128 stands for zero in the data rows.
How far apart are the two rows of each pair, measured in a hidden way? 0 means very close, and 20 very far. Two or three weighted sums of its numbers give each row a place; it is the straight-line distance between the places.
159 71 118 126 167 130 122 127 112 87 109 130 123 79 128 184
119 97 162 156 106 104 128 79 68 78 125 137 151 142 139 116 >> 9
171 149 127 153 115 134 78 100 152 189 142 112 150 135 107 110
153 81 78 101 208 149 107 155 165 114 106 88 95 72 137 180 >> 16
127 85 164 167 100 107 127 90 54 87 132 133 140 141 160 121
110 173 106 109 126 130 150 125 157 111 124 149 164 148 70 120 >> 12
155 110 61 89 209 174 64 108 190 150 125 55 122 97 158 114
90 170 112 114 126 132 172 159 145 118 124 144 117 164 95 106 >> 5
166 137 108 120 131 141 91 107 160 171 129 113 168 98 114 147
143 157 126 138 118 120 96 94 153 139 120 134 175 137 72 117 >> 5
156 65 109 131 159 131 143 170 116 113 117 115 73 81 155 184
100 152 158 147 108 112 134 105 113 121 132 150 119 159 117 94 >> 10
162 136 116 105 125 142 121 133 142 151 128 129 166 89 124 173
174 125 118 126 140 153 86 109 156 180 135 103 139 94 130 148 >> 4
155 161 106 105 112 143 120 142 165 161 127 131 188 113 104 152
155 62 83 117 212 133 115 170 152 100 100 87 61 75 140 186 >> 10
128 77 165 163 99 97 129 89 56 76 127 136 145 139 161 126
139 84 170 163 107 112 116 87 66 87 122 141 139 126 160 138 >> 3
148 81 140 145 111 130 152 123 65 102 135 135 132 129 168 148
152 123 69 68 194 169 77 102 187 131 117 79 167 89 134 130 >> 16
128 138 154 125 91 130 145 138 106 144 141 146 141 135 152 129
125 159 112 91 101 139 170 160 131 136 138 153 172 125 125 150 >> 8
148 92 133 128 127 133 148 176 111 138 133 122 83 98 174 179
116 90 147 134 189 112 44 75 119 87 84 102 123 108 171 106 >> 19
156 107 146 150 153 131 56 72 130 144 117 101 126 103 146 124
169 112 136 141 140 140 93 132 135 176 133 112 91 95 155 145 >> 5
103 126 118 125 100 128 190 170 107 115 154 131 112 164 156 110
95 155 132 118 110 128 167 158 127 129 138 147 116 159 125 107 >> 8
179 163 109 152 117 141 87 121 172 193 129 111 131 151 98 106
120 174 140 141 126 135 135 162 150 148 112 153 104 172 104 96 >> 7
140 86 165 156 97 115 136 117 64 107 131 131 132 137 173 130
82 159 123 120 123 124 161 129 138 109 129 143 125 157 89 93 >> 12
97 176 119 128 132 128 146 149 157 123 121 150 122 164 77 94
133 89 172 164 91 109 126 103 60 108 134 134 124 138 174 125 >> 7
152 110 97 103 143 132 138 122 135 86 120 136 190 85 99 183
52 108 154 159 130 76 149 89 95 77 145 117 69 171 118 65 >> 7
70 151 144 149 139 96 137 103 133 96 118 138 78 170 76 72
155 61 118 140 167 128 132 139 99 81 105 124 91 85 147 179 >> 10
108 174 114 123 132 129 143 136 162 115 116 148 143 157 72 104
169 128 103 113 157 149 69 88 167 154 125 90 163 94 127 134 >> 4
148 118 128 123 135 129 129 189 149 178 135 116 78 88 167 186
148 115 136 126 118 125 128 176 127 177 136 124 86 98 171 166 >> 4
155 97 112 120 186 151 60 91 153 142 121 84 101 90 160 123
119 162 135 116 107 130 145 122 120 127 134 150 155 138 108 122 >> 4
103 148 117 107 109 129 174 128 126 104 145 150 151 142 104 117
107 118 163 152 110 98 117 66 85 77 125 148 167 134 119 115 >> 13
87 128 163 150 113 99 134 91 94 97 134 142 117 154 115 87
113 130 153 133 92 124 146 118 98 121 144 149 137 146 141 112 >> 8
146 73 145 143 110 126 146 111 66 80 133 134 141 128 162 140
110 180 116 126 140 124 135 139 171 121 107 143 130 165 69 91 >> 6
146 120 76 74 182 162 74 103 177 123 116 91 184 87 128 137
151 112 101 101 120 147 161 130 113 104 140 140 185 104 119 168 >> 11
60 151 114 126 145 113 181 155 143 97 132 126 72 180 89 75
118 172 138 128 126 119 119 100 143 124 120 150 151 144 78 106 >> 6
144 148 145 121 98 131 123 138 126 171 142 137 149 116 144 145
173 144 118 151 117 134 79 100 163 189 130 104 139 141 99 108 >> 5
129 159 129 120 107 127 134 119 135 132 123 153 175 131 101 129
102 107 110 122 112 128 191 126 90 90 161 120 125 163 144 110 >> 9
138 136 143 125 98 132 143 148 108 151 143 143 142 118 159 148
92 177 103 113 140 120 145 134 164 104 120 146 143 151 59 102 >> 8
156 87 143 140 141 130 113 123 104 117 116 133 109 92 150 164
162 66 115 133 147 140 158 138 82 81 126 126 115 98 150 176 >> 2
152 85 119 128 152 132 134 159 126 129 117 121 86 82 146 180
108 157 151 165 134 117 112 121 143 134 115 140 80 183 93 71 >> 13
161 131 117 115 128 148 111 150 158 180 133 115 117 90 137 164
111 162 123 117 116 129 136 111 142 121 132 154 169 140 81 116 >> 7
159 99 127 130 159 137 111 159 142 166 129 114 71 85 156 172
153 117 136 128 134 141 92 105 130 148 127 122 146 96 130 151 >> 10
109 175 114 120 137 130 137 141 162 122 110 146 139 157 70 105
157 98 130 127 159 136 100 116 128 130 112 119 125 82 137 163 >> 4
118 120 118 116 96 133 183 160 97 119 153 133 134 145 158 131
161 92 87 110 169 140 137 166 152 112 115 117 120 70 118 206 >> 10
117 182 130 124 107 136 148 217 157 168 109 148 99 169 138 115
51 141 121 131 132 104 175 106 126 82 151 122 91 166 90 83 >> 17
105 120 134 128 104 117 163 98 91 91 152 146 149 145 125 113
120 120 141 131 87 124 164 152 84 129 152 137 122 153 176 120 >> 7
72 138 133 131 120 94 137 69 115 83 133 142 149 138 73 102
160 105 69 88 199 156 109 144 176 113 113 95 135 69 124 176 >> 9
146 104 127 115 178 142 63 85 139 112 100 104 146 86 150 134
113 170 141 126 91 130 149 187 135 173 128 143 111 159 154 121 >> 10
129 163 103 94 106 143 156 167 150 137 131 149 185 124 107 154
170 160 105 154 125 144 87 111 177 178 118 110 136 155 78 103 >> 10
99 153 145 126 103 129 165 163 121 139 140 145 111 164 144 103
97 121 124 122 114 118 163 96 96 81 146 141 170 136 113 114 >> 15
79 114 162 156 114 89 138 73 86 81 136 138 116 152 118 90
154 117 126 119 145 139 89 102 134 135 122 125 158 87 119 152 >> 6
160 108 129 124 147 136 96 104 122 124 115 129 142 87 132 161
63 161 116 135 145 112 164 150 147 104 125 134 73 181 87 73 >> 3
131 96 108 122 103 136 191 150 87 101 161 117 138 147 162 131
133 130 173 164 99 111 106 94 106 140 123 140 134 142 137 106 >> 8
164 167 116 137 117 142 106 131 169 177 128 131 157 139 91 115
162 112 127 121 142 139 109 151 138 176 135 115 93 89 152 164 >> 12
116 142 167 155 97 111 116 102 98 138 133 142 119 152 135 97
141 153 144 133 102 129 112 101 124 150 132 145 167 125 116 125 >> 3
142 160 139 120 102 139 130 134 135 157 133 147 168 119 126 144
132 170 134 132 112 133 118 130 149 156 124 149 143 150 96 106 >> 2
109 109 142 142 87 116 174 180 88 125 152 115 89 173 198 111
117 90 167 168 92 103 141 99 62 92 138 133 124 156 164 106 >> 10
76 139 143 128 114 86 134 70 114 78 132 140 160 137 79 108
163 159 119 159 126 139 89 118 166 188 120 114 126 160 90 94 >> 16
112 178 127 128 123 135 142 167 152 147 115 149 109 164 101 104
148 161 124 144 122 130 92 102 158 157 118 133 158 143 80 106 >> 6
71 154 133 136 135 117 162 147 141 110 128 135 83 176 95 76
141 173 114 118 114 137 117 129 161 144 116 140 180 134 79 127 >> 7
129 180 140 133 104 133 133 178 154 179 123 144 117 159 128 118
161 112 91 102 163 152 117 136 161 134 119 114 144 75 112 180 >> 14
85 157 108 103 128 116 158 110 146 91 132 140 167 137 69 110
103 168 124 152 148 131 131 150 156 126 112 147 83 182 74 81 >> 13
155 108 88 102 189 160 54 86 170 153 122 69 138 103 152 107
116 128 172 159 82 114 130 127 90 145 140 138 119 151 166 110 >> 16
73 115 146 148 119 90 154 79 94 72 145 132 112 155 112 86
74 171 121 133 148 115 150 132 157 102 122 145 92 172 67 83 >> 5
91 122 171 160 106 86 116 66 87 81 115 140 141 145 118 102
118 100 165 163 91 103 142 108 67 98 138 137 127 156 168 102 >> 10
148 80 69 96 228 158 95 150 173 103 100 84 94 74 151 162
104 124 121 121 104 134 182 139 99 107 152 128 125 156 145 112 >> 10
100 174 135 135 123 130 140 149 145 135 123 151 104 172 102 87
167 122 92 100 155 151 113 138 165 137 122 115 159 74 109 181 >> 8
115 152 157 152 115 120 107 90 124 132 120 147 137 151 101 100
118 111 139 129 100 123 155 99 83 84 144 138 155 138 138 121 >> 6
129 144 156 128 95 127 130 122 107 144 137 146 151 132 139 129
84 147 109 105 124 129 177 128 129 97 143 138 139 150 95 104 >> 10
170 170 104 139 130 143 94 116 180 170 125 117 153 145 74 109
139 151 93 83 113 140 155 175 161 134 125 137 188 98 108 184 >> 11
115 113 166 160 78 111 148 152 78 139 145 121 100 167 191 107
158 70 107 135 165 142 142 158 113 85 115 126 107 84 137 185 >> 17
130 159 123 100 100 135 155 162 137 151 136 154 161 125 134 153
137 110 106 108 114 136 169 110 105 79 138 128 185 121 122 146 >> 4
110 175 125 128 132 134 145 160 158 130 111 150 120 169 88 101
165 131 126 140 134 134 69 88 142 168 131 104 147 106 120 126 >> 7
125 120 103 86 185 138 58 78 156 91 95 101 192 90 140 132
86 137 149 140 113 106 158 103 99 103 141 144 114 159 118 94 >> 11
160 121 126 114 126 142 115 140 139 165 135 128 129 92 138 165
84 108 168 160 104 87 132 72 77 77 131 139 121 151 122 97 >> 8
105 146 162 147 106 115 127 103 108 124 129 148 116 157 124 92
97 123 175 155 108 82 108 70 89 90 119 148 143 141 112 97 >> 8
142 124 132 126 119 133 132 188 142 179 140 124 88 97 174 175
132 144 165 161 97 114 105 116 114 165 134 138 118 152 137 97 >> 10
68 119 154 147 114 84 141 74 91 75 137 135 120 149 108 89
153 81 82 101 221 148 101 154 164 113 102 88 80 74 148 167 >> 6
163 132 107 105 150 138 82 94 158 139 120 114 190 91 106 150
157 95 118 118 186 149 72 102 144 132 112 97 113 91 151 138 >> 5
180 158 102 161 128 146 88 125 182 196 130 107 129 156 88 97
160 45 108 143 153 138 160 132 84 68 129 116 102 111 154 168 >> 10
39 129 111 135 143 92 181 118 134 83 153 107 52 178 97 67
150 74 92 112 190 139 122 151 142 94 104 112 105 73 125 185 >> 12
153 66 103 133 181 122 135 184 136 119 110 98 54 75 146 190
159 110 124 118 148 144 109 131 141 147 123 123 127 85 139 169 >> 8
161 66 112 137 140 141 158 133 81 75 126 129 129 108 149 162
137 112 105 89 192 145 62 86 155 93 98 105 175 90 146 132 >> 15
68 118 165 156 113 94 140 77 85 78 137 134 110 158 118 85
151 95 113 117 199 155 66 103 153 138 113 91 102 89 162 130 >> 7
130 170 141 136 105 130 120 122 142 153 125 151 149 144 104 108
132 141 166 165 99 110 95 92 115 154 136 135 131 146 122 100 >> 2
120 159 143 123 79 123 151 201 130 182 133 135 112 141 174 141
128 143 148 119 87 131 154 158 109 145 144 141 140 138 159 136 >> 3
149 56 91 136 192 116 127 192 147 116 114 92 34 82 147 196
154 51 113 142 166 120 148 197 118 113 121 106 45 90 160 192 >> 6
151 82 78 97 221 154 102 148 164 111 104 91 87 72 140 171
95 167 117 114 126 122 158 132 144 118 125 149 132 157 81 98 >> 5
155 157 132 139 110 130 95 103 138 166 127 132 153 132 103 120
145 109 61 73 219 169 60 113 193 136 120 57 124 101 168 114 >> 17
89 167 124 122 136 111 137 112 154 103 115 144 138 152 58 98
123 157 104 91 114 140 162 147 140 126 133 145 182 127 105 144 >> 2
168 117 83 105 193 162 53 94 177 161 127 64 129 103 152 115
127 117 101 85 185 144 53 81 160 97 94 96 184 99 148 121 >> 9
118 155 137 113 97 131 161 149 117 138 140 149 145 140 133 125
140 89 115 113 200 144 67 99 144 114 103 99 104 87 166 132 >> 8
147 95 135 128 124 133 137 122 87 107 128 143 133 103 154 158
119 143 100 93 106 139 170 133 127 111 144 142 185 126 115 144 >> 5
94 175 118 132 129 123 142 134 160 113 114 147 118 168 73 89
111 170 119 106 121 132 145 133 152 128 125 148 164 145 80 115 >> 7
121 177 130 123 111 135 137 147 149 153 121 149 133 152 104 110
170 114 91 119 171 160 64 95 172 171 136 76 127 101 140 128 >> 5
154 72 118 128 163 132 131 145 117 103 108 124 92 83 144 181
157 63 113 139 135 134 161 123 75 67 132 126 131 118 152 159 >> 8
131 125 154 131 106 114 116 85 107 108 120 148 187 112 114 132
94 171 121 136 136 129 152 156 154 123 110 147 95 176 85 86 >> 4
154 62 137 143 153 127 130 131 93 84 117 129 93 94 153 171
133 119 157 134 86 124 152 165 94 152 140 130 114 139 191 138 >> 11
155 107 139 129 130 139 132 130 109 123 122 138 130 90 145 169
157 141 128 117 109 135 119 159 144 191 141 128 128 102 148 159 >> 6
176 121 88 103 163 156 76 101 181 175 137 82 141 96 129 136
135 120 139 124 110 123 123 95 102 99 121 149 182 108 125 147 >> 17
159 143 102 99 127 144 126 160 154 171 131 123 150 88 121 177
114 162 126 127 122 122 117 97 151 119 115 150 167 142 71 107 >> 5
143 122 154 134 99 127 135 147 101 161 141 139 117 117 171 151
127 138 136 127 112 109 111 84 119 97 117 147 199 115 96 134 >> 12
73 128 138 135 120 115 172 121 100 96 152 127 96 170 125 82
60 145 133 145 141 106 163 128 137 100 133 130 67 179 93 69 >> 4
76 127 138 136 115 110 175 134 109 102 149 126 81 174 131 82
134 124 141 120 106 126 146 195 131 180 140 124 94 107 183 171 >> 2
102 126 171 162 107 102 111 79 102 107 123 146 135 145 114 97
162 114 140 135 134 139 92 111 123 158 134 123 119 94 144 150 >> 5
41 126 121 133 140 92 175 116 122 82 159 112 67 171 102 75
130 152 139 125 106 128 121 100 130 127 132 151 185 125 104 128 >> 15
157 118 119 115 141 145 118 123 137 136 122 131 157 83 120 173
110 99 136 148 92 121 181 164 79 113 156 110 99 171 191 106 >> 14
155 129 125 112 118 139 125 139 143 163 128 129 139 93 135 170
171 129 133 152 112 130 75 96 141 179 133 103 148 118 125 119 >> 12
109 159 124 108 110 134 166 146 136 119 141 152 158 141 109 124
145 166 132 147 128 136 100 112 151 153 115 142 136 156 80 99 >> 8
115 132 145 128 94 129 151 105 97 115 143 149 157 137 132 117
156 107 142 129 142 137 111 131 120 148 123 123 113 89 147 169 >> 4
166 132 67 87 168 162 78 102 181 152 128 83 182 93 122 136
109 154 139 130 114 115 138 99 123 113 132 150 156 145 94 109 >> 5
135 180 114 121 118 144 129 149 165 156 123 149 158 141 90 124
127 82 142 148 103 120 155 105 65 82 135 125 142 145 161 127 >> 4
115 168 122 116 116 126 131 112 140 125 121 152 179 132 82 119
164 172 112 148 129 151 106 153 180 182 118 122 130 160 88 109 >> 18
147 77 159 162 117 116 132 107 56 79 125 135 120 129 167 136
133 174 125 100 98 143 150 170 145 157 134 152 167 125 124 147 >> 9
113 119 150 142 78 112 165 187 95 153 146 119 92 161 208 124
157 81 87 103 215 149 103 152 157 106 104 90 93 68 144 169 >> 17
108 118 178 158 101 93 111 75 81 103 126 150 142 144 130 102
124 138 143 115 93 138 149 139 111 135 140 149 155 131 144 135 >> 7
155 93 100 111 167 136 127 150 143 108 115 123 123 74 124 193
39 100 148 156 132 71 162 81 100 65 158 102 73 164 112 73 >> 5
109 126 152 148 80 115 157 182 96 150 145 130 96 165 193 113
164 127 88 94 148 143 118 135 160 127 119 122 181 77 102 183 >> 13
169 105 79 93 190 158 98 124 173 137 121 99 137 74 128 167
74 131 156 142 120 94 148 82 99 81 141 134 119 154 107 91 >> 6
107 173 136 132 130 131 138 144 154 132 115 150 129 164 82 99
117 106 136 139 82 121 174 178 80 132 150 116 99 165 192 116 >> 7
155 132 69 69 176 157 88 111 189 124 118 93 204 82 111 148
99 171 128 150 134 128 135 151 153 128 107 149 97 176 87 84 >> 13
102 164 141 139 114 130 146 147 135 138 126 148 102 170 112 90
172 127 115 124 152 149 79 96 158 178 132 100 139 96 121 145 >> 6
100 117 163 154 100 105 150 111 72 102 143 136 117 158 152 99
121 141 152 132 92 129 146 145 103 152 144 149 129 141 158 127 >> 4
106 164 130 143 140 118 130 131 156 119 109 143 101 173 77 81
105 125 148 133 104 123 166 123 90 109 145 141 130 152 147 107 >> 2
118 106 142 133 84 123 176 181 85 133 151 120 119 152 192 129
163 121 66 83 171 152 115 143 182 121 120 110 175 73 101 184 >> 13
157 160 133 120 101 133 110 148 149 196 138 133 143 119 132 139
155 119 87 94 138 137 143 157 149 123 113 133 162 79 111 194 >> 13
109 166 128 119 101 136 161 166 133 147 131 151 134 153 129 119
146 91 65 76 225 170 97 142 178 105 107 82 117 73 142 159 >> 11
149 91 161 150 124 128 120 105 78 106 119 144 132 108 153 152
170 125 122 118 138 146 107 139 150 181 138 114 122 94 134 163 >> 12
140 94 175 166 92 105 125 107 70 114 125 137 131 137 169 129
106 128 171 150 102 106 122 95 92 112 132 148 135 147 127 100 >> 8
123 122 93 69 192 145 59 88 167 90 90 95 198 96 146 122
113 103 169 157 93 98 120 81 71 89 119 145 145 138 145 117 >> 17
93 133 152 137 107 113 152 95 98 101 140 146 136 147 119 100
88 162 141 168 140 109 122 126 140 116 115 139 75 182 90 70 >> 9
87 105 156 153 106 94 140 69 79 72 134 138 131 150 120 96
175 157 107 151 122 147 88 120 175 194 135 107 138 147 91 110 >> 13
154 134 85 95 135 138 133 149 164 134 124 127 187 85 100 183
91 113 167 163 97 99 138 84 77 93 140 134 121 156 139 99 >> 9
132 143 164 160 106 115 92 84 118 143 126 137 142 143 112 105
168 159 113 164 134 136 83 119 168 185 121 110 111 161 83 94 >> 3
121 144 170 155 95 122 116 112 114 153 130 144 123 148 138 109
143 86 137 135 106 131 157 127 69 90 147 127 135 141 174 135 >> 4
142 162 130 125 105 133 115 113 144 149 125 149 172 124 99 128
108 140 139 124 105 125 166 126 102 112 143 146 134 152 133 104 >> 6
108 112 167 157 96 109 135 95 71 106 140 135 122 156 154 105
114 120 137 123 109 111 145 83 95 81 131 144 181 127 109 126 >> 8
177 162 104 138 118 144 98 132 175 198 133 115 149 141 97 122
161 109 84 91 168 149 109 132 168 123 120 114 161 73 108 176 >> 12
168 113 140 134 135 135 91 110 128 158 124 122 124 96 141 148
131 131 143 120 103 121 139 207 135 191 138 123 94 109 180 175 >> 4
153 78 79 99 215 150 104 143 164 102 109 90 91 72 149 176
59 157 128 135 143 104 169 146 145 98 126 137 68 184 92 75 >> 4
144 70 130 133 172 134 108 125 112 93 99 120 97 82 141 171
87 131 151 137 115 105 146 89 102 94 134 143 126 154 110 92 >> 8
129 123 55 49 210 161 84 117 193 97 106 85 187 82 138 145
144 147 150 131 95 134 127 144 122 170 136 134 136 119 153 138 >> 18
98 165 120 109 129 128 154 136 147 113 121 151 142 155 84 104
94 167 117 135 141 120 147 145 161 110 112 148 107 169 68 90 >> 8
161 120 130 136 147 137 76 93 145 156 129 118 135 94 130 138
152 74 147 141 134 129 137 132 82 109 119 137 104 104 164 164 >> 3
73 164 123 132 149 112 158 145 151 103 122 135 83 178 83 77
102 95 121 135 99 119 191 152 82 103 165 105 95 176 179 104 >> 12
149 79 121 132 106 140 170 149 80 100 143 124 127 128 176 153
168 140 127 125 111 140 105 120 151 186 137 123 149 105 128 143 >> 6
151 57 146 151 135 131 139 127 74 88 118 132 98 105 167 160
109 176 129 123 130 133 143 142 148 121 120 152 122 158 81 97 >> 9
